In the data rows, 128 means zero.
Here are some points, each followed by its number:
[134 120 186 153  53 115 180 119 156 155  53  77 235 131 124 169] 0
[118 148 130 161 138 141 139  83 164  89 195 134  59 144 123 113] 1
[177 154 108 142 102 172 123 216 139 137  62  65 196 118  96 127] 2
[160  91 221 110  67 167 161 135 142 170 197 171   0 126 222  57] 3
[143 114 142 139 114 129 126 100 103 102 163 166  35 121 121  87] 4
[137 130 161 155  42  81 106 217 136 172  87  41 231  61 130 136] 5
[119  86 226  78  85 137 193  93 108 170 153 138 109 131 127 125] 6
[ 71  92 140  73 103  58 115 124 153 130  81  87 216 125  14 219] 7
[145 106 185  81 124 163 144 155 120 164  43  95 255 113  48 132] 8
[160 108 137 137 156 131  67 183 129 129 160 186  29  90 254  51] 9
[ 86 119  93 126 184 176 150 110 159 160 139 129 183 241  83 219] 10
[ 86 148  99 139 108 100 156 124 122 158  87 137 199 145 162 157] 11
[153 139  86 141  72 148 173 171 124 186 136  60 165 144 140 154] 12
[125 118  87 115 200 162 113 109 174  93 170 159   0 121 179  92] 13
[ 94 119  90  99 151  65 134 110  90 128 133 111 154 113  45 193] 14
[175 125 103 133 213  69  37  89  96  15 120 170  56  98 146  19] 15
[120  66 212  60  92 110 183  76 109 167 161 128  63 103  97 129] 16
[ 87 172 106 151 148 180 109 146 113  89 158 156 198 115 115 126] 17
[123 149 123 164 150 164 146  70 128  95 188 187  60 156 145  87] 18
[147 101 219 115  78 197 137  45 137 135 195 191  58 144 216  73] 19
[ 99 138 144 112 130 111 156 109 204 153 149  64 114 134  93 217] 20
Which three points above are nearest to each new point? Their numbers follow each, nearest first.
[ 95 137 145 154 147 129 110 143 131 160 110  86 255 141 121 188] 11 0 17
[169 147 112 129  91 179 152 189 142 152  48  77 172 151  91 119] 2 12 8
[144 100 189 107 126  41  93 112  90 112 123 112 154  57  85 113] 14 16 4
[114 182   8 188 125 167 175  68 106 118 197 178  51 225 246  97] 18 1 13
[ 81 129 112 120 203 184 136 128 166 174 134 121 165 181  72 227] 10 20 14
[ 74 132  76 131 123  81 157 156 101 173  94 134 214 130 160 183] 11 12 14
[173 141  62 145  80 146 165 148  97 163 128  48 169 139 117 163] 12 2 11
[ 89 128 121  96 130 100 154 131 180 153 166  82 130 137  76 220] 20 14 7
[144 119 137 134  87 135 130 112 114 122 156 148  46 133 138  87] 4 1 18
[143  98 191 104 143  21  63  77  41  27 159 171  77  59 160   1] 15 4 9
[133 121  94 124 168 116 120 171 114 184  53 147 184 158 145 124] 11 2 12
[143 111 110  81 188 112  96 131 105 122  87 119 132 116  46 141] 14 7 8
